rotation ticks, each row followed by its count of ticks
The counts run from 0 to 462.
[142,114,103,91,145,134,106,121,110,146,156,135,106,140,119,108,101,155,144,146,145,123,138,104,150,161,178,146,105,149,99,168,120,125,146,142,107,162,127,94,156,133,108,124,163,112,154] => 370
[180,114,114,123,139,144,143,110,131,148,157,134,110,137,100,132,115,140,127,137,173,125,124,94,125,139,147,124,96,101,86,174,145,117,163,115,115,152,122,65,139,150,143,117,139,136,112] => 344
[155,135,106,111,149,135,128,140,151,152,173,123,101,98,128,132,124,140,126,95,139,145,107,124,117,123,155,124,111,101,89,185,137,95,134,142,93,148,121,79,123,161,118,117,146,138,150] => 317
[148,118,106,136,144,153,92,111,102,135,145,124,118,127,113,101,151,153,105,119,149,115,113,88,125,137,156,129,94,112,105,169,159,125,141,143,91,138,118,68,145,148,121,94,153,119,125] => 395
[135,120,110,131,179,139,120,97,139,126,135,124,131,119,111,106,135,147,110,129,156,120,98,109,136,147,168,121,113,114,108,164,137,84,160,171,107,143,136,86,138,180,128,126,136,154,116] => 442
[138,122,88,139,162,137,109,120,114,110,133,126,124,119,127,106,150,143,93,121,166,124,126,90,111,132,171,130,96,97,100,170,144,129,152,143,92,151,150,75,120,128,130,93,147,116,130] => 246
[139,107,125,119,168,174,115,115,111,129,138,119,136,131,114,107,154,129,117,108,149,126,98,107,146,125,162,145,81,127,118,182,160,124,136,128,119,142,111,68,153,142,126,97,141,131,139] => 412
[134,120,112,131,168,161,130,101,149,123,129,111,140,112,114,115,131,125,99,121,170,118,97,112,150,120,153,118,110,104,117,179,155,91,151,139,118,140,131,66,143,168,137,115,131,132,118] => 117
[169,114,123,141,157,140,134,117,119,142,154,135,99,158,100,115,125,136,144,130,134,120,123,99,130,165,173,129,94,127,92,157,136,126,145,148,87,152,122,72,147,137,125,117,152,135,117] => 363
[150,120,115,102,150,141,125,113,132,147,176,122,99,136,120,107,101,151,148,131,134,129,119,111,138,167,177,129,123,130,78,165,125,111,124,145,89,149,118,81,155,152,91,119,147,117,135] => 367
[160,115,107,138,174,133,140,105,126,114,137,145,121,155,110,111,127,130,130,141,152,110,132,96,133,160,184,121,105,121,89,152,134,134,160,155,100,158,146,73,135,131,128,112,138,110,112] => 214
[160,133,114,117,177,124,134,107,138,147,147,144,121,113,117,130,121,140,119,111,138,138,104,117,125,142,166,130,97,96,96,160,148,99,151,179,107,154,122,93,131,186,125,137,143,147,121] => 152
[113,118,102,91,162,163,94,128,128,138,133,106,140,110,128,113,118,131,108,122,177,126,129,116,155,132,157,156,115,124,125,181,132,101,148,143,141,158,123,86,148,152,126,105,155,106,161] => 111
[170,117,96,106,151,130,150,102,125,121,126,142,133,138,121,127,106,123,116,136,172,122,125,108,138,113,177,132,90,107,100,176,140,146,159,123,124,166,134,70,151,126,143,120,133,110,126] => 196
[126,113,113,79,175,157,129,123,144,130,138,106,138,118,134,119,102,113,123,127,164,131,104,145,163,125,170,148,111,129,120,186,136,86,140,146,141,150,126,87,158,159,123,122,130,128,152] => 126
[140,121,109,133,175,166,138,127,157,110,152,108,130,122,133,115,153,113,119,111,158,133,97,113,125,134,158,122,108,102,94,179,153,99,129,131,111,139,138,75,126,150,130,88,127,135,130] => 266
[162,114,122,121,152,131,142,106,138,133,156,134,124,143,106,118,96,146,142,162,166,124,129,99,168,142,167,122,110,151,95,186,116,127,151,137,115,156,129,79,134,132,122,120,145,124,128] => 358
[153,136,115,135,154,128,124,146,150,150,174,120,94,110,110,127,129,130,127,102,134,139,115,117,125,140,158,124,119,113,94,178,131,90,136,163,96,156,113,74,111,153,124,107,157,131,147] => 316
[151,115,118,104,183,148,135,111,134,137,135,133,124,126,125,121,131,115,123,110,134,138,100,133,129,138,172,149,81,114,108,164,154,102,150,155,116,146,118,89,153,173,131,126,127,160,134] => 137
[162,115,108,89,137,139,141,145,134,146,152,128,107,129,118,125,97,114,134,133,158,127,136,122,148,116,161,143,100,130,105,189,122,127,150,111,125,173,116,74,148,119,141,112,152,115,161] => 338
[152,124,116,90,127,155,129,111,138,139,174,118,118,130,127,122,95,138,141,121,150,132,104,119,145,118,159,132,113,120,92,188,143,116,115,116,111,142,112,64,156,137,109,109,137,109,150] => 43
[143,126,110,82,180,134,144,123,153,130,141,120,114,123,135,117,106,119,129,119,132,130,93,148,137,133,187,135,113,128,115,169,132,84,137,160,110,160,128,86,152,165,117,135,129,140,154] => 141
[152,125,118,126,177,142,129,104,131,122,166,139,117,149,127,122,123,151,141,113,139,132,118,100,131,170,185,135,107,108,77,147,145,130,124,166,107,142,135,87,129,154,102,107,142,112,109] => 218
[177,127,110,129,134,126,127,128,131,149,165,132,91,116,107,124,128,134,122,110,125,126,102,107,119,117,163,119,93,118,96,177,141,121,136,140,78,152,108,61,135,138,127,116,152,131,148] => 23
[116,119,90,111,157,145,83,129,111,138,125,116,121,114,117,93,128,142,100,133,166,118,135,105,148,141,170,145,111,128,124,166,130,108,160,155,114,159,139,88,141,141,127,104,166,106,155] => 96
[137,121,112,137,170,155,119,111,147,129,125,106,129,111,111,106,128,113,97,124,177,108,116,110,152,135,154,120,119,112,118,173,141,88,160,156,121,147,132,66,133,152,146,107,136,119,119] => 116
[133,120,117,135,149,154,95,105,113,137,153,130,139,116,115,116,130,164,111,128,166,126,109,82,156,118,153,130,101,123,106,188,143,136,146,150,116,142,116,76,129,132,112,103,161,114,135] => 393
[149,116,117,100,185,153,132,131,142,143,142,124,103,132,112,109,127,94,136,106,125,127,122,138,132,157,182,156,104,126,111,149,133,90,148,169,116,163,117,87,147,158,131,125,146,137,143] => 139
[110,115,93,99,156,147,85,122,107,135,142,118,136,110,131,101,126,155,103,128,159,130,120,113,151,126,172,148,107,135,128,182,127,116,144,155,126,156,127,99,142,145,109,114,161,113,167] => 95
[129,121,95,128,156,142,106,116,120,112,121,111,133,111,125,97,137,146,89,133,161,112,96,109,146,103,168,128,104,133,131,184,134,107,153,151,101,157,134,77,137,130,133,117,147,127,153] => 98
[157,119,110,92,161,143,141,122,137,127,155,129,105,153,126,107,106,115,143,124,137,117,134,125,136,163,193,139,120,124,94,149,129,128,128,145,113,163,133,74,154,133,123,107,131,84,131] => 206
[153,118,132,120,159,146,132,118,140,143,175,131,106,142,113,112,106,142,159,129,128,127,113,107,162,156,178,127,112,152,86,173,121,119,123,153,103,152,114,80,141,134,93,119,153,119,138] => 366
[135,115,134,124,182,170,115,118,134,145,142,120,145,119,110,127,144,115,116,107,172,133,114,107,154,137,148,142,99,106,109,173,153,100,152,158,140,142,108,77,139,163,132,113,143,136,121] => 119
